(in the rows, 128 means zero)
which system made each run
trace 1, z695 (9 x 22)
[[127 174 114  54 120 109  70 105 126 109  95 104 105 121 110 141 119  75
   98 150 109 138]
 [129 129 131  41 106 145 145 151 137 134 116 110  50 106 119 137 154 159
  132 121  92  98]
 [126 144 120 101  85 160 149 194 185  91  80 132 152 130  92 137 114 139
  161 116 100 121]
 [179 151 119 134  77 158 133 186 124 145 163 130 156 121  70 133 156  85
  108 100 121 124]
 [126 129 158 172  96 149 168 128 137 154 173  57 133 142  80 115 173 159
  161 139 126 136]
 [146 136 157 169  98 154  97  88 113  89 129 124 146 154 113 107 139 121
  200 110 158 178]
 [177  76 141 162 115 153 126 112  73 142 166 176 125 112 168 104 149 165
  148 104 158 119]
 [112  76 115 185 159 132 162 105 136 123 138 154 194 138 155 118  98 169
  140 166 148 116]
 [131 112  83 153 188 115 111  83 103 123 146 151 146 147 136 126  94  69
   85 143 161 152]]
trace 2, z381 (9 x 22)
[[ 92 109 163 206 127 167 148 122 140 112 127 137 141 134 195 127  95 130
  160 150  93 107]
 [120 110 126 159 124 131  74  76 112 124 150 162 167 115 184 145  99  67
  113 159 110 114]
 [ 90  83 133 122 148 111 101  49 125 150 159 114  87 117 181 137 132 145
  137 163 122 112]
 [ 72 109 107  88 130 113  89 101 196 110  85 134 118 126 162 161  88 133
  160 140 108 121]
 [148  94  87  76  99 118  73 140 154 160 116 158  98  92 160 159 112 132
   99 107 131  97]
 [113 103 105  95 104 106 141 152 183 182 133  90 127 103 116 152 139 175
   98 150 112  82]
 [137 137  68  76 103 118 104 136 178 134 118  92 157 133  53 145 122 108
  107 140 141 139]
 [188 119  96 100  97 150 125 140 129 149 129  82  72 130  73 112 148 160
  121 104 173 148]
 [160 140 131 148  86 166 171 182 157 116  91  89 145 139  88 105 123 176
  151 130 134 134]]
trace 3, z369 (9 x 22)
[[134 144 104  93 175  79 157 119 119 127 119 104 144 150  62 105 150 168
  113 139 181 160]
 [172 133 107  92 166 133 156 136  98  97  78 129  88 149 101  88 118 175
  125 121 177 159]
 [189 146 124 119 124 162 153 167  87  99  68 147 125 123 139  88  96 163
   93 147 133 117]
 [165 164 143 164 132 156 165 150  75 115 116 124 169 130 129  96 112 109
   71 174 107 111]
 [129 158 148 193 166 157 161 106  76 108 152 107 127 157 126 100 123  71
  106 150 120 149]
 [123 139 154 187 150 168 119 106  99 102 125 130  70 148 168 113 107  82
  150 104 124 157]
 [126 129 169 173  87 162  86 129 121 125 118 150  96 112 208 138 106 102
  147 107  91 116]
 [ 95 130 171 156  82 130  94 116 137 143 164 140 163 101 175 158 139  94
  138 143  70  94]
 [ 63 117 141 129 134 101 111  90 150 146 196 130 151 129 126 169 163  82
  162 120 101 122]]
trace 4, z785 (9 x 22)
[[120 127 143 177  99  99 125 148 161 182 164  90 142 135  92 137 173 155
  149  81 162 154]
 [135 129 133 137 114  89  98 120 153 127 105 120 159 143  98 118 142 185
  179  97 193 180]
 [167 103 131 107 129  98 134 131 102 138 111 155 133 119 131 101 152 222
  142 109 185 136]
 [119 106 115 125 181  97 192 157 130 131  97 153 156 136 129 108 115 206
  113 140 158 119]
 [153 138  89 125 196 102 147 146  97 115  86 157 143 140 125 107  91 127
   61 134 167 141]
 [143 160 130 132 179 119 152 131  86 140  96  94  65 138 145 103 108 128
   58 150 134 137]
 [110 181 156 113 150 133 132 114 108  83  63  99  96 139 154 112  94 117
  109 177  92 134]
 [137 162 162  87 120 156 121 117  66  85 117 153 115 111 157 117 129  88
  115 161  69 103]
 [ 88 142 165 134 135 162 173 139 105 112 170 139 118 122 142 141 146  74
  136 136  52  92]]
trace 5, z369 (9 x 22)
[[164 157 137  72  54 139  84 131 136 133 121  85 100 113  85 132 160 129
  144 116 121 141]
 [150 123 139  93  74 175 167 152 135 116 153 114 140 123  69 121 176 155
  176 130 106 110]
 [141 127  99 131 115 161 169 181 155  99 142 154 179 149  59 133 135 109
  160  92 135 136]
 [165 105 102 190 135 129 155 175 132 155 150 149 149 142  97 117 134 144
  122  69 184 151]
 [141 120 145 207 131 107 135 138 136 139  96 121 165 144 146 103 111 194
  145 116 181 157]
 [157 119 136 151 129 108  88  78  94 104 101 154 194 135 158 102 107 158
  136 159 173 148]
 [131  85 126 120 170 131 144  71  73 105 144 176 151 122 173 107 121 150
  130 175 133 103]
 [ 86 112 107 121 202 125 158 116 121 100 110 172 128 133 175 134  82 100
  101 159 103 105]
 [113 141 106 127 173 101 108 128 117 156 121 131  82 119 172 144 100  75
   50 131 113 114]]
trace 6, z461 (9 x 22)
[[ 81 140 136 126 170 140 149  72 114  93 130 106 136 144 147 125 103  90
  118 201  84 116]
 [105 142 128  86 147 149 107 100 105 100 142 148  80 119 153 146 124  46
  117 133  76 112]
 [ 86 130 145 103  98 137 121 131 156 160 148  96  72 105 156 165 141 107
  122 139  59  87]
 [105 144 137 106  59 135  87 123 171 130 144 110 173 110 112 168 143  87
  145 148  75 107]
 [157 110 124  98  69 144  83  96 123 150 190 110 126 112  87 145 180 108
  153 118 133 125]
 [115  98 130 101  89 144 126 113 172 126 148 102 103 132  92 136 162 174
  211 103 142 141]
 [154 103 103 107  85 136 100 167 168 114 107 176 147 121 111 141 127 154
  175  66 160 138]
 [173  85  93 150 107 115 128 158 150 178 134 130 143 118 117 122 131 195
  114 101 187 125]
 [139 115  95 167 150 113 141 119 154 120 101 111 180 159  95 105 100 172
  134 143 192 167]]
trace 7, z358 (9 x 22)
[[ 81 146 147  93 109  63 107 136 166 170 137 112 157 102 127 167 161 141
  114 140  98 102]
 [116 147 118  43 119  82 103 115 132 136 152 128 144 118  67 153 182 104
  133 119 129 134]
 [130 121 121  79 123 114 145 142 138 153 159 102  73 132  72 133 188 156
  155  80 149 145]
 [146 131 116 113  94 123 139 187 178 127  97 124 137 133  76 127 144 184
  164  81 160 150]
 [200 135 123 126  91 135 139 161 103 128 116 133 183 125  83  96 149 176
  121 126 167 134]
 [150 124 139 150 141 154 191 114  98 101 138 108 170 155  83  85 145 171
  151 163 151 143]
 [144 122 123 152 164 169 157 116 102  60 106 157 134 162 118  91 103 128
  170 120 159 166]
 [163 114 140 190 152 166 151 146  86 113 107 165 100 134 184  91  91 144
  119 112 146 132]
 [109 139 151 199 153 129 155 142 120 115  96 142 170 133 188 117  79 128
  100 164 102 111]]
trace 8, z790 (9 x 22)
[[114 109  90 112 184 109 144 160 126 111 126 220 159 127 149 141 100  99
  107  97 136 113]
 [133 145 128 156 165  87 148 163 101 189 153 123 108 122 136 134 143 110
   45 107 136 120]
 [ 76 182 149 134 156  63 108 115 156 139  81  74 117 143 132 140 117 123
  105 143 126 160]
 [142 180 165  70 127 112  79  90  71  84  88 139 110 121 146 109 132 115
  124 148 114 143]
 [114 149 171  73 119 151 182 155 105 105 131 130 103 115 122 121 163 149
  149 143  64  90]
 [113 144 110 101 111 151 146 199 176  98 112 164 152 129  95 155 116  84
  144  89  93 117]
 [175 155 132 161  89 136 112 176 108 161 159 120 135 125  88 130 158  80
  105  73 141 145]
 [105 156 175 182  99 105 119 121 155 144 127  64 136 148 105 125 158 157
  173 109 148 172]
 [138 127 160 135 100 122  74  91 110  82  98 168 171 128 157 112 125 159
  193 120 151 155]]
trace 9, z461 (9 x 22)
[[140 115  95  61  97 125  53 113 147 124 100 155 111 100 160 152 100 107
  115 135 116 107]
 [136  94  85  70  98 127 117 112 163 166 139  85 115 103 113 144 129 159
   99 174 118  92]
 [128 126  69  76 105 143 112 113 178 102 118  93 146 142  56 142 113 103
  140 150 132 141]
 [182 126  82  90 100 161  96 136 137 135 117  98  57 129  89 126 127 112
  122  89 160 151]
 [156 124 116 133  79 172 140 161 177 134  80  70  88 128 115 119 106 183
  142 131 132 131]
 [195 122  96 151  77 190 120 155 135 102  99 138 172 127 110 111  87 126
  125 138 141 130]
 [184  77  86 176 131 193 157 119 107 142 162 108 104 137 119 101 112 138
  112 139 162 129]
 [111  99 102 192 154 179 150 117 162  97 106 116 107 162 143 117  73 125
  162 130 140 153]
 [152 108 109 176 133 161  88 126 123 118 102 165 101 123 194 126  67  93
  107 113 133 129]]
trace 10, z790 (9 x 22)
[[145  77 137 154  87 150  91 126 138 125 142 184 145 114 170 136 128 156
  189  86 144 124]
 [136  72 124 163 102 114 132 132 139 179 175 153 188 102 151 142 143 173
  128 133 140  88]
 [ 97  90  86 138 169  68 121  94 158 153 155 143 192 136 110 145 126 143
  117 142 171 134]
 [136 106 104 110 197  73 113  83  89 142 133 150 102 134 139 116 129 148
  103 116 190 151]
 [110 120 131 102 180  87 150 127 121 147  88 121  72 120 172 113 115 194
   94 141 139 117]
 [132 152 105  74 148 109 125 147 134 110  61 137 136 114 150 127  83 134
   63 174 107 101]
 [149 169 108  79 147 134 158 142  92 116 121 102 125 129  84 117 132  90
   64 173  98 112]
 [110 175 123 109 151 157 166 148 139  93 109  81  74 162  72 121 128  89
  133 121 109 157]
 [159 166 145 143  90 187 111 161 123  96  88 114  70 138 128 115 109  93
  145  88 111 153]]
trace 11, z463 (9 x 22)
[[103 113 111  92  84 119 116 167 202 121 113 156 173 117 106 165 132 144
  172 103 117 114]
 [189 125  97 111  81 129 101 138 112 170 172 115 149 108  78 134 161 108
   85 123 148 120]
 [108 118 130 124 151  99 156 106 146 154 149  74 105 152  77 117 170 183
  158 121 171 162]
 [162 136  96  92 125 127  88 124 138  81  67 148 133 145 101 110 101 141
  152 104 180 174]
 [196 105 120 121 137 147 167 161  74 142 123 154 105 114 142  93 132 184
   91 120 155 104]
 [ 94 120 112 140 177 106 200 148 156 115 110 132 190 148 105 118 107 170
  126 163 133 122]
 [161 146  83 154 156 150 111 110 103 105 113 122 150 147 116 113  81  59
   71 159 145 149]
 [119 120 151 189 168 149 161 115 106 144 122  89  52 145 177 102 111 147
  120 134 127 135]
 [ 97 140 148 150 109 140 109 137 166  85  61 143 155 128 177 135  74 140
  159 148  99 124]]
trace 12, z695 (9 x 22)
[[ 81 133 165 145  96 145 165 150 156 125 160 122 178 122 122 153 150 120
  162 146  62  93]
 [100 137 138 145 115 136 113 118 137 116 186 139 151 141  93 154 160  50
  173  90 116 146]
 [107  91 154 161 114 118 119 123 144 175 186 125  90 126 138 148 176 143
  175  67 145 138]
 [108 105 139 164 104  84  84 112 169 137 118 151 186 130 150 140 123 172
  176 109 163 148]
 [155 100 108 109 131  76  79  91 101 150 161 174 186 112 128 132 147 132
  111 124 175 131]
 [108  92  98  91 186  80 158  88 130 145 143 122 131 137 105 119 144 189
  124 153 170 131]
 [128 140  89 103 186  90 120 121 136  99  74 141 114 155 108 115  94 139
  121 113 186 175]
 [173 147 116 108 151 103 129 170  98 153  82 131  84 113 141 108 117 155
   55 113 157 125]
 [127 174 149 115 134 111 162 154 124 118  66  90 149 127 128 106 107 170
   85 188 105 116]]
trace 13, z381 (9 x 22)
[[128  77 107 166  98 107  84 126 179 160 127 150 179 112 163 146 103 169
  139 125 156 114]
 [143  83  84 127 127  84  93  95 150 164 131 130 183 116 135 133 111 171
   98 160 175 122]
 [134  96  72  94 160  96 120  91 153 138  97 104 134 136 115 120 102 185
  106 167 182 139]
 [157 118  72  91 147 130 127 146 147 115  61 118 100 134 122 109  77 165
   92 142 164 135]
 [178 134  94 112 124 153 156 177 122 136  81 115 108 117 124 107  90 152
   61 152 125 104]
 [161 149 102 118 124 168 174 153 115 130 119  83 132 127  95 112 113 111
   66 186  98 105]
 [155 150 112 117 121 193 152 115 107 105 138  73  99 146  79 108 125  78
  111 166 105 132]
 [150 139 142 147  97 216 144 127 113  96 131  87  68 144 117 110 122  99
  160 131 102 139]
 [142 125 159 175  69 210 129 140 122 102 144 130 127 127 153 122 121 103
  171 129  84 114]]
trace 14, z785 (9 x 22)
[[ 98 129  95 140 143 134  99  81 153 137 167  82 111 148  98 155 121  46
  121 139 124 149]
 [128 118 122 101  86 153  66  91 154 131 131  94  50 125 130 147 134 110
  167 108 128 145]
 [118 101 139  86  58 146 106 134 178 136 121 124 125  98 141 153 139 170
  173 136  92  92]
 [135  95  96  97  91 131 134 139 158 133 162 156 216 113  88 152 142 135
  138 146 118  91]
 [145  90  69 136 140 141 155 132 145 154 193 118 142 144  59 133 149 110
  119 108 166 136]
 [142 109  83 156 129 148 125 138 177 140 109  84  83 157  93 123 104 144
  142  92 179 169]
 [181 118 115 128  77 144  90 135 142 132  67 104 118 118 143 105  97 196
  127 140 162 135]
 [161 104 123 113 112 138 155 109 108 129 118 116 176 113 133 100 122 204
  113 204 130  95]
 [136  95  83 117 186 154 183  96 101  92 147 143 160 148 101 105 107 123
  118 177 142 120]]
trace 15, z358 (9 x 22)
[[143 188 164  69  97  87  64 122 102 119  98 116 109 117 117 129 161 118
  120 113 128 152]
 [119 137 185  82  95 128 158 142 114 137 145 115  94 108 118 130 194 179
  169 121  92 103]
 [116 133 127  93 107 140 158 183 159  94 136 170 173 131  77 145 152 117
  177  88 107 123]
 [187 128 117 157 108 149 146 172 102 152 172 138 137 133  75 119 161 105
  113  77 156 138]
 [127 136 151 212 120 130 153 132 146 145 135  78 159 160  99 108 140 158
  159 117 163 165]
 [154 135 149 154 114 120  83  91 100  89 100 157 181 142 136 102 118 145
  172 124 172 173]
 [145  91 163 150 149 135 153  99  61 122 152 169 128 123 182  96 147 180
  146 141 141 110]
 [ 77 103 124 150 194 117 184 139 140 101 126 189 163 141 157 132 103 135
  144 129 118 113]
 [137 147 105 149 190  98 124 147  95 132 124 176 132 133 150 125  99  71
   62 105 146 140]]
trace 16, z463 (9 x 22)
[[129 120 136  77 119 136 124 117 110  66  98 194 185 113 148 121 114 148
  159 158 104 103]
 [134  91  96 109 161 152 171 127  95 137 193 167 134 117 120 138 139  86
   92 144 102  85]
 [ 68 111 102 174 171 102 145 132 185 159 158 112 120 151 118 160 117  88
  124 102 134 141]
 [146 156 133 168  99 105  46 128 146 151  90 108 115 127 155 137 103 103
  106 100 156 166]
 [141 145 190 118  98 104 114 111  90 149 107 104 101 104 173 109 160 200
  135 149 117 117]
 [ 99 134 138  45 131 120 145 107 129  75 110 155 164 120 111 132 142 147
  162 172  91 106]
 [145 118  80  77 147 162 150 144 113 117 168 156 103 121  89 141 132  57
  101 114 110 109]
 [101 121 117 175 148 122 163 180 176 173 151 108  91 143 109 148 136 118
  126  65 138 141]
 [147 172 147 176  82  98  72 153 156 139  83 107 171 133 124 128 111 132
  125 106 156 169]]

runs to name
trace 17 (2 x 22)
[[143 144 145 143 117 164 151 178 120  68  84 189 178 131 143 116  93 120
  147 122 107 121]
 [151 122 141 184 131 161 171 142  79 138 183 150 173 122 135 117 137  90
   96 150 100  99]]
	z463
trace 18 (2 x 22)
[[125 106  91 127 132  92 131 145 190 149  92 104 143 142  95 131 117 199
  136 116 185 151]
 [192 130 101  88 121 101 110 122 106 122  86 132 163 125 100  97 120 185
   97 151 183 141]]
	z358
trace 19 (2 x 22)
[[152 157 176 102  90 137 122 183 108 108  80 165 105 105 160 119 135 161
  144  91 106 113]
 [133 158 154 126  79 126 158 197 146 133 120 135 199 111 106 138 146 143
  120 135  86  95]]
	z790
trace 20 (2 x 22)
[[143 162 157 172 118 116 115 148 117  91 105 166 198 148 110 112 131 121
  164  93 157 171]
 [171 130 164 164 141 130 136 107  39 120 161 168 155 129 145  91 157 129
  124 127 151 136]]
	z463
trace 21 (2 x 22)
[[161 100  93 176  80 134  97 121 159 168 145 104 200 121 119 136 106 135
  104 161 151 118]
 [132  97 100 147 152 119 120  48 115 131 173  98 164 149  95 113 138 138
  141 170 175 154]]
	z790
trace 22 (2 x 22)
[[132 102 124 163 107  92  76  65 148 167 140  85 154 128 134 131 130 165
  137 149 174 152]
 [122  79 110  88 141  99 103  53 131 125 132 128 130 129 131 119 140 192
  167 155 173 139]]
	z785
trace 23 (2 x 22)
[[101 107  95  46 128 122 122 112 165 120 154 129  99 132  77 154 162 118
  174 101 133 134]
 [137 109  94 103 107 121 119 177 186 142 111 134 103 129  95 144 133 157
  154  57 165 144]]
	z695
trace 24 (2 x 22)
[[120 102 120 115 106 193 150 125 151  67 104 150 143 129 139 125  93 137
  177 163  86 100]
 [166  90  88 144 111 194 154 154 117 125 180 167 152 121 113 133 122  72
  116 119 110  97]]
	z790
trace 25 (2 x 22)
[[115 172 172 111  76 112 127 160 135 117 109 133 203 106 120 139 145 135
  133 157  76  97]
 [122 157 137  98 124 118 140 135 114  97 161 158 196 137  59 135 171  85
  155 114 118 141]]
	z790
trace 26 (2 x 22)
[[184 141 104 132 141 111 114 108  95 143 120  87 112 146  85  96 134 144
   89 129 194 173]
 [138 129 136 124 171 121 163 122 110 101  73 119  93 151 133  85 115 206
  145 130 168 158]]
	z463
trace 27 (2 x 22)
[[ 96 119 128 140 150 123 176 182 166 140 145 137  99 146  98 141 154 144
  170  53 141 146]
 [169 155 126 156  90 105  86 174 136 131 100 155 194 129 106 129 121 115
  118  84 165 156]]
	z463
trace 28 (2 x 22)
[[162 132 115  89 166 134 111  79  54 116 137 137  86 123 145 109 126  88
   81 157 133 122]
 [ 82 128 136 102 159 147 187 132 145 133 121  85  50 130 135 131 130 142
  124 151  81 102]]
	z790
trace 29 (2 x 22)
[[119 125 154 116 173 118 186 149  79  98 130 199 169 124 155 112 137 149
  128 138 110  98]
 [111 140 125 168 199 115 170 161 100 127 143 176 141 138 142 129 113  73
   82 101 125 128]]
	z785
trace 30 (2 x 22)
[[163 146 142 132 100 157 127 137 126 106  48  92  98 130 154  93  90 184
  128 157 132 135]
 [184 146 127 119  85 176 113 119  88  98 119 130 177 115 126 108 111 103
  103 188 103 108]]
	z369
trace 31 (2 x 22)
[[137 112 182 163  98 143 129 154 106 163 134 138  72 102 195 123 145 168
  136  99 107 101]
 [ 88 173 175 139  93 107 104 134 152 107 104 131 203 118 146 147 124 110
  147 155  78 116]]
	z369
trace 32 (2 x 22)
[[112 144 133 141 145 109  83  72  96 111 155 156 177 132 144 141 121  50
  113 151 120 140]
 [ 90 113 149 125 151 120 113  79 108 154 185 117  54 127 152 142 168  94
  144 107 116 131]]
	z785
trace 33 (2 x 22)
[[114 150 124 104 128 170 162 120 138  59 117 115 155 159  65 120 127 104
  177 149 111 147]
 [168 121 127 151 122 198 153 159  99  94 148 167  96 142 114 109 134  94
  160  71 134 146]]
	z790
trace 34 (2 x 22)
[[189 148 117 133 116 122  88 151  92 114 120 174 149 133 105 113 132 104
  119  70 178 167]
 [144 113 151 160 144 119 173 135 111 166 128  90  85 134 140  95 147 217
  123 129 158 131]]
	z461
trace 35 (2 x 22)
[[170 125 139 135 118 107  80 130  98 173 128 125  61 116 157 118 146 150
  110  73 173 149]
 [127 120 150 129 110 100 131 125 143 134  78 126 171 112 165 111 113 223
  135 174 130 108]]
	z695
trace 36 (2 x 22)
[[187 112 113 105 119 138 143 149  77 158 186 146 107 113  95 117 174 120
   98  93 148 120]
 [ 84 133 130 173 149 137 188 163 182 131 112  78 108 156 103 126 123 153
  152 118 129 146]]
	z785
trace 37 (2 x 22)
[[151 123  98  47 166 130 118 114 100  85  90 165  75 131 129 112 113 138
  132 112 151 141]
 [139 113 105 104 164 127 189 205 130 138 111 173 102 116 138 127 117 159
   87 103 121  91]]
	z463
trace 38 (2 x 22)
[[129  70  97 157 171 137 179 141 136 166 136 131  87 128 162 115 107 181
  103 130 147 101]
 [116 149  99 166 154 115 107 125 160 111  69 113 164 148 140 128  55  99
   92 162 141 147]]
	z695
trace 39 (2 x 22)
[[157 117 113 140 163 124 162 174  84 151 170 190 133 121 128 127 145  98
   79  85 139 111]
 [ 75 142 152 197 168  95 177 138 154 166 146  83 128 153 127 132 137 135
  117 124 127 144]]
	z461
trace 40 (2 x 22)
[[ 84 130 128 162 143 149 117  97 158 139 117  76  52 137 167 140  93  97
  128 141 100 133]
 [132 124 128 115  89 164  63  86 127 120 119 120  96 108 179 144 101  84
  121 159  87 111]]
	z790
trace 41 (2 x 22)
[[ 95 105 128 133 182  48 141 131 143 162 121 156 142 128 150 133 137 187
  121  99 170 134]
 [132 140 122 104 172  50 105 132 113 144  84 163 152 115 161 124 113 164
   74 131 162 133]]
	z790
trace 42 (2 x 22)
[[ 66 123 142 135 116 106 112 141 193 170 119  94  75 116 167 164 125 138
  140 108  98 115]
 [131 152 136 118  64 101  53 123 158 129 102 135 199 106 137 154 119 112
  127 148 114 123]]
	z461
